Rotation paths and how fast each direction turns (degrees per step)
Each turn is a multiple of 5 degrees from 10 to 175, or 0.
Each row of a path follows its step; steps can be skipped.
path 1
step 0: [  5   4  12 -11  10   9  -6  -7  20  -1 -15  -3   7   2  -8  -1  -1   1
   5 -15  -8  14 -11 -11   2   0  -8  -5 -12 -12   6   6  -8  -9  -1  -4
 -22   6 -22   8  10   8  -6   0   7 -13 -26  15  -6 -12 -13  12  10 -20
   8   4]
step 1: [  5  -4 -19   2  -6  -5  -6 -17  -6  -2 -10 -12  25  15  15 -12 -16  15
   5   3   1 -14  -1 -15  13 -10  -9  -1  11   0  -1 -12  17  16   9  -6
 -10  12   1   6  -3  -6 -14   5  -1 -10 -13   3   4 -18  -4   0  14   5
   3 -13]
step 2: [ 13  -2  -9  -5  16  13  31   8 -16   1  27  -9   6   8  -8  10 -17  -1
  -3   4  -8 -10  -1  -6   8   0 -13   5   2   2   6   5   2  18   5  10
  -6   5   2  -3  -5   6   3  22  11  -4  -6 -11   9  12  20   8   1   0
   5   5]
step 3: [  1  -4 -14 -17  18   7   2  -2  25 -12   8  -2  -8  -3  -9   8   1  14
  -1 -12 -11  -8   7  -6  -9 -12  12   0   0   8   5   2 -22   7  -5  -9
 -16  12   2   6  11  20  11 -16   6 -11   5  11  13   4   9   0 -11 -18
  -5  -3]
step 4: [  5   3   6  -1  20  -6   5   5  12   3  -8  14  -7  10  14  -7  11  -1
   5 -13  -7  -2 -13  -2   9 -20   3  -2  16  -6   5 -12   9   5   1 -18
  -8  15 -10 -16  -6  -1   2  -4   5 -22  -5  -6 -15 -13 -22   1  20 -14
  -6  -6]
step 5: [  8  13  -3   4   6  -1  15  -9 -19  -3 -16  -4  11  16 -18 -12 -22   4
   6  -3 -10   4 -21  -9 -11  15 -12   7  -4  -5   2   7  12  10  -2   6
  -1   9 -24  13  -8  -4  -7  -2   1 -23   0   2  -1 -11   8   6  12  -2
  -5   3]
step 6: [ 19  -8 -13 -14   5   9 -10   1   6 -14   6 -27   3   8  -9   0 -12 -13
   1   4  -1   1   1  -3   5  -2  -7   7   2  -9   1   9   1  15  -1 -16
 -21  14  -1  15   8  14 -10  18  14   2  -1  14   7   4  10 -10  -1  15
  14 -13]
step 7: [  3  -5 -20  -7  16   3   2  13  -8  12  15   8   7  -9  15  10 -12   1
  11  -3  -2 -15   7  -6   7 -16   9   1  10  11   7 -10   9   6 -11  -7
 -20  32  11 -12  15  -9   8   2  -2 -12   8   1  -2   3   5   5 -13  -6
  -3   5]
step 8: [ -1   5   2   0  13  18  19   5   3  -3   2   3  -9  -7  10  -2   5  -1
   4   0 -27   2  -6  -6  -1  -3   2  -5 -14  -1  18  -7  -8  13 -11   7
  -1   4 -28   0 -17   7  18  -2  -3 -19 -11  11 -17  -2   5  13  -1 -21
  -4  -4]
step 9: [ 11   2 -10   0 -11 -14   8 -14  15 -18 -15  -7  -6  18  -4 -16  -2   9
  -4   4 -13  -8 -15  -5 -13  -5   2   9   6  -1   3  -3  -7  -3   9 -15
 -18   2 -12   5  -2  -7 -16  -6  16 -17  -5   4 -17  -9   0  -1  -8   3
 -10 -24]
[ 2 -2 -3  0 -8 -4 -1  1 -2  1  4  2  0  1 -1 -2  5  1  2 -2 -1  2  0 -2
  3 -3  0  1  1 -1 -3 -1 -2  0 -3  2 -3  1  4  2 -2 -1  0  4  3 -1  3  0
  0 -4 -2 -8  0 -7  2 -4]
130
